One turning vector, and how many steps it has turned
The counts run from 0 to 587.
[ -1, -21, -18,  30,  18, -53,   5,  -2,  34,  31,   9, -11, -23,  23, -25,
  30, -21, -10,  -6,  20, -24, -24,  -5, -24, -14, -34,  20,  27,  -2,  23,
 -10,   4, -59,  -9,  19, -27,   0,   9, -21,   3, -14,  -5,  -6, -20,  -4,
  37, -27, -18, -17,   5,  -3,  -9]	203
[-15,  -2,  -4,  14,  11, -28,  17, -18,  46,  -3,  -1,   3, -36,  15,   5,
  15,   2,  -9, -21,  19,  -7, -29, -21, -31, -23, -16,  18,  16,   7, -13,
  15,   0, -21,  -9,  51, -22,   9,   1,  -1,   2, -27, -16,  19, -11, -45,
  38, -42, -21, -12, -18, -37,  29]	397
[ 14, -28,   3,  19,  11, -23,  24,  -1,   7,   6,  38, -32, -40,   5, -27,
  36,  -5, -27, -13, -12,   2, -12,   3, -33,  16, -10,   1,  19,  16, -20,
 -15,   6, -40, -44,  37,  -9, -40,  21,   2,  -7, -24,  -5, -13, -16, -33,
  22, -33,   5, -17,  -1, -23, -17]	117
[ -4, -39, -31,   0,   5,  -6,   4, -14,  22,  23,   1, -59, -26,  23, -14,
  33, -17, -29, -35,  16, -20,   2,   8, -16,  -9, -29,  27,   9,   3, -31,
 -14,  -7, -42,  -4,  37, -39,  -4,  19,  15, -22,  14,   9, -20, -18,   1,
  31, -19, -24,  -7,  -2,  13, -10]	165
[-17,  -3,   7,  10,  28, -21,  34, -11,  56,  -9,  18,  -5, -48,   3,  -7,
  13,  -7, -22, -13, -14,   0, -26, -29, -12, -14,  -9,  16,  21, -29, -23,
  14, -18, -29, -15,  52, -20, -15,   0, -11, -12,  -4, -14,  12,   5, -29,
   8, -19, -17,  -1,  -9, -57,  22]	437
[ 15, -22, -12,  20,   8, -33,  16,   8,  23,  13,  35, -26, -28, -15, -29,
  43, -25, -15,  -6, -17,  -2, -16,   0,  -7,   3, -20,  19,  37, -16, -17,
   1, -11, -73, -26,  24, -12, -49,  16,  -9, -22,   5,  -3,  -6,  -7,   1,
   3, -15, -13,  -3,  14, -30, -12]	460
[-12, -24, -34,  13, -14, -36,  15,   4,  26,   9,   0, -19,   3, -14,  -3,
  23, -16,  -6, -23,  18, -23, -14,  14, -28, -19, -18,  36,  30,  27,   5,
   8, -12, -50, -32,  37, -26,  -7,  17,  -8,  -1, -13, -13,  -7, -26, -13,
  50, -37, -29,  -3, -13,  -6,  -8]	373
[ 12, -33,  -4,   7,   8,  -6,  17, -11,  19,  14,  26, -46, -31,  -4, -14,
  45, -11, -26, -25,  -7,   0, -14,  -4, -11,  19, -24,  22,  14,  -2, -51,
  -8,  -6, -52, -23,  30, -10, -45,  32,  16, -33,  17,   8, -13, -10,  -3,
   6, -32,  -9, -13,  -1,  -4,  -1]	293
[ -1, -54,  -4,  22,  16, -10,  26,  11,   8,  44,  -2, -19,  -7,  -2, -40,
  36, -22, -19, -41,  17,  -4, -10, -10, -15,  -4,  -3,  31,  48,  -8, -25,
  24,   3, -15,  -1,  28, -20, -16,  -2, -16, -28, -15,  13,   3,   3, -17,
  31, -44, -34,  -6, -21,  -5,  -9]	580
[ 28, -12,  17,  -1,  28, -18,  10,   0,  17,  19,  24, -33, -36,   1, -11,
  38, -16, -17, -28,   5,   7, -13, -25,  12,   7, -10,  -8,  17, -12, -25,
  29,  36, -10, -30,  34,  -3, -23,   5,   5, -13, -26,  -8,  21,  25, -50,
  31, -26, -18,  -9, -21, -35,  18]	103
[  3, -23,   0,  -5,  21, -24,  -8,  12,  50,  18,  -5, -27, -29,  20, -11,
  45, -39,  -1, -40,  30,   7, -18, -15,   3, -31, -19,   3,  15,  -4,  -3,
  33,  -9, -19,  -5,  27, -18, -22,  -6,   8,  11,   6, -21,  -6,  35, -17,
  30,  -8, -27,   2, -25, -29,  30]	19
[  8, -27, -22,  10,  17,   0,   0, -17,  34,  19,   4, -48, -22,  23, -22,
  38, -19, -23, -43,  17, -17, -10,   7, -15,  -8, -24,  21,  11,  -2, -24,
 -19,  -5, -47,  -3,  39, -44,  -9,  15,   2, -18,   3,  10, -18, -22,   2,
  39, -17, -24, -14,  10,  12, -11]	164
[  0, -35, -13,  -3,  30, -22,  15, -10,  43,   3,  21, -45, -23,  19, -23,
  35, -39, -23, -20, -11,  -5,   2,   3,  -5, -18, -14,  -6,  25,  -6,   1,
   0,   3, -28, -42,  42, -33, -23,  12, -11,   7, -10, -11, -30,  18,   1,
  31,  10, -16,   0,   0,  -9, -31]	325
[  4, -10, -13,   5,  12, -23,  14, -23,  32,  14,  27, -45, -44,   6, -16,
  22,  -1, -39, -18, -15, -16, -25,  -8,   9,   8, -33,  20,   6, -30, -23,
 -15,   3, -68, -11,  37, -28, -21,  14,   2, -37,  15,  13,  -1, -19,  -9,
   6, -18,  -5,  -5,   8, -19,   0]	465
[ -1,  -6,  -1,   8,   5, -57,   6,  -1,  35,  16,  12, -10, -35,  17,  -2,
  35,   0,   6,  -4,  27,  -8, -20, -34, -20,  -9, -27,  19,  15,   1,   9,
  21,  15, -32, -10,  22,  -3, -17,  20,  19,   2, -17, -16,  19,   5, -46,
  23, -47, -11,  -7, -32, -34,  39]	226
[ 10, -33,  -7,  38,   2, -29,  17,  23,  25,  29,  13, -10, -35,   2, -22,
  21, -15, -12, -11,   0,   0, -21, -10, -39,   9, -18,  31,  30,  -7, -18,
   4, -21, -51, -12,  10,   5, -32,  13,  -8, -26, -12,  -9,   4, -17, -21,
  12, -46, -10, -18,  -7, -25,   7]	419
[  3,  -8, -26,  -9,  -8, -29, -15, -18,  20,  11,  15, -63, -28,  -1,   6,
  34,  -1, -15, -17,  11, -19,  -5,   5,  -1,  -8, -49,  23,  -3,  -1, -20,
  -7,   3, -48, -23,  31, -21,   0,  33,  29, -12,  11,  -9,   7, -10, -22,
  37, -33, -20,   0, -10,  11,  29]	510
[-12, -36, -16, -12,  35, -25,  -3, -25,  10,  14,  28, -61, -26,   8, -26,
  28, -19, -39, -28,  -4, -22,  -9,  13,   7, -11, -27,   1,  18,   5,   1,
  -3,  13, -29, -32,  43, -33,  -4,  11,  -2,  14,  -2,  -3, -10,  12,  -9,
  34, -14, -22,   9, -24,   7, -20]	494
[  7, -19,   7,   3,  22, -36,   7,  -5,  27,  29,  12, -11, -13,   4,  -2,
  44, -21,  -6, -24,  29,   3, -24, -41,  12,  -8, -30,  11,  26, -15, -10,
  43,  22, -19,  -9,  22,  -5,  -6,   9,   6,  -6,  11,  -9,  24,  27, -23,
  23, -38, -23,  -5, -28, -16,  35]	59
[  1,  -4, -15, -10,   7, -14,  16, -11,  40, -13,  21, -46, -30, -13,   2,
  32, -20, -11, -21, -23,   0,   8, -13,   5, -22, -10,  23,  21, -20, -39,
  17, -22, -30, -31,  52, -27, -27,  17,  11, -26,  17, -17,   5,  16, -13,
  12,  -8, -29,  11,  -1, -31,  24]	305
[ 19, -19, -13,   3,  -9, -11,   5,  27,  20,  16,  24, -59, -35,  -9, -10,
  15, -36, -18, -23, -31,  -3,   9,   9,  -8,  -5, -11,  13,  15, -11, -33,
  11, -19, -41, -34,  25, -10, -40,  10,   6, -39, -16, -22,   4,  14, -30,
  18, -11, -16,  10,  -6, -30,  10]	130
[ -1, -19,   0,  -3,  27, -42,  -2,  -8,  22,  31,   6, -19, -24,  10,  -1,
  47,  -8,  -4, -16,  24,  -2, -13, -42,   4,  -6, -34,  21,  29, -14, -15,
  38,  15, -16,  -4,  21,  -7,  -4,  14,  17,   1,  12,  -9,  29,  27, -28,
  21, -46, -29,  -5, -33,  -8,  40]	58
[-15, -38, -18,   8,  26, -41,   1,   0,  29,  24,  -4, -18,  -5,   7, -29,
  48, -43,  14, -28,  27, -10,  -2,  -7, -14, -41, -15,  25,  46,   5,  18,
  26,  -4, -22, -13,  35, -32,  -5,  -4, -11,  15,  -7, -19,  -2,  17,  -8,
  35, -14, -42,   1, -22,  -9,  -1]	195
[ 21,  11,  -4,  12,  33, -28,   3, -20,  33,   1,  28, -35, -61,  32,  -8,
  47, -23,   4,   1,  -7,   7,  -3, -23,  -8, -23, -23,  -4,  10, -25, -22,
 -10,  -1, -29, -21,  46, -20, -26,  18,   9,  -6, -12, -15,   5,   6, -28,
   9,  -2, -14, -14,  16, -34,  22]	311
[  3,  -4, -13,  -5,   8, -27, -22,  -1,  42,  10,  10, -49, -38,  17,   9,
  13, -34, -10, -23,  -3, -13,   0,   0,   3, -34, -33,   2,   2, -13,   3,
  14,   2, -19, -38,  29, -27,   8,   4,  -1,   4, -23, -41,  15,  33, -38,
  41, -12, -24,   5, -16, -13,  25]	519
[ 35, -30,  -2,  11,  13, -12,   8,  12,  12,  30,  29, -52, -38,   6, -18,
  43, -23, -23, -27,  -2,   3, -10,   1,   0,  21, -32,  14,  12, -21, -45,
  -4,  -3, -48, -22,  16,  -5, -41,  22,  13, -42,   7,   2,   0,   2,  -7,
   9, -25,  -4,  -6,   8,  -8,   7]	295
[  4, -34,  -1,   8,  22, -12,   3, -12,  33,  20,   0, -23, -23,  30,  -8,
  37, -18, -25, -36,  32, -11, -22,  -6, -18,  -3, -34,  -4,   9,  12,  -5,
  -7,  22, -21, -35,  39, -31,  12,  14,   3,  16, -21,  -9, -12,  -4, -26,
  60, -30, -12, -22, -12,   5,  -9]	533
[ 19, -27,   4,  13,   2, -16,   6,  30,  27,  36,  18, -32, -33,  -5, -15,
   9, -16, -42, -38,  -2,  -4, -29,  -7,   7,  26, -35,  18,  16, -23, -20,
  20,   3, -44, -16,   3,   8, -22,   4,  -6, -30, -11, -10,  23,  16, -32,
  29, -38,  -9,   1, -25, -22,  12]	255
[  1, -16,  13,  -6,  31, -25,  27,  -4,  24,   7,  25, -39, -39,   9, -13,
  14,  -9, -34, -28, -15,  -5, -13, -17,  -1,   2,  -5,  -6,  14,  -8, -17,
  25,  26,   0, -38,  45, -13, -18,  10,   0,  -5, -32, -15,  11,  32, -51,
  31, -22,  -8,   1, -32, -35,   3]	105
[ -7, -28, -12,  16,  19,  -5,  26, -24,   8,  -1,  34, -36, -34, -14, -19,
  35,  -9, -29, -15, -19,  -7, -16,   3, -28,   3, -14,  22,  30,  -5, -40,
 -15, -18, -44, -31,  51, -21, -27,  26,  -4, -15,   6,   7,  -6, -28,  -9,
  17, -37, -14,  -7,   5, -16, -14]	289
[ 11, -19, -11,  -6,  17, -29,  -2, -21,  20,  18,   0, -28, -13,  14, -17,
  65, -17,   5, -35,  47,  -8, -15, -14,  -1, -23, -20,   5,  15,  20,   5,
  12,  24, -16, -13,  42, -28,  -1,   9,  18,   4, -13,  -1,  -2,   2, -24,
  52, -27, -36, -14, -22,   4,   9]	360
[ 15, -16,  -7,   4,  22,  -1,   4,   1,  31,  27,  25, -57, -44,  11, -12,
  15, -30, -38, -28, -22,  -7,  -8,  -1,  15,   1, -25,  17,  10, -44, -38,
   5,  -6, -39, -16,  26, -18, -13,  10,  -3, -33,   5, -13,  10,  23, -14,
  19, -10, -22,   3,   8, -16,  10]	299
[ -2, -16, -14,  -9,  13,   4,  13, -13,  40,   9,  18, -59, -36,   1,  -1,
   6, -20, -42, -35, -29,  -9,  -2,  -2,  15, -10, -25,  18,  11, -37, -45,
  12, -10, -31, -28,  39, -33, -10,  14,   0, -36,  16, -11,   7,  16, -12,
  17,  -7, -23,  18,  -2, -17,   7]	301
[  5,   0, -24,  -5,  -9, -57,  -3,   3,  48,   0,   8, -36, -26,  15,   6,
  36, -30,   7,  -5,   4, -11,  12, -10,  -8, -37, -23,  17,   6,  -2,   8,
  19,   5, -42, -36,  36, -21, -16,  18,  19,  -3, -13, -32,   0,  21, -31,
  26,  -2, -26,  -2,  -9, -29,  28]	350
[  3, -10,  -8,  13, -10, -41,  20,  19,  36,   9,  24, -24, -22, -21,   4,
   9, -14, -27,  -8, -27, -11,  -2, -17,  -5,  12, -16,  23,  20, -15, -17,
  25,   4, -48, -49,  22,   0, -30,  24,  -2, -29, -15, -22,  15,  13, -29,
  19, -32, -12,   3, -14, -35,  16]	89
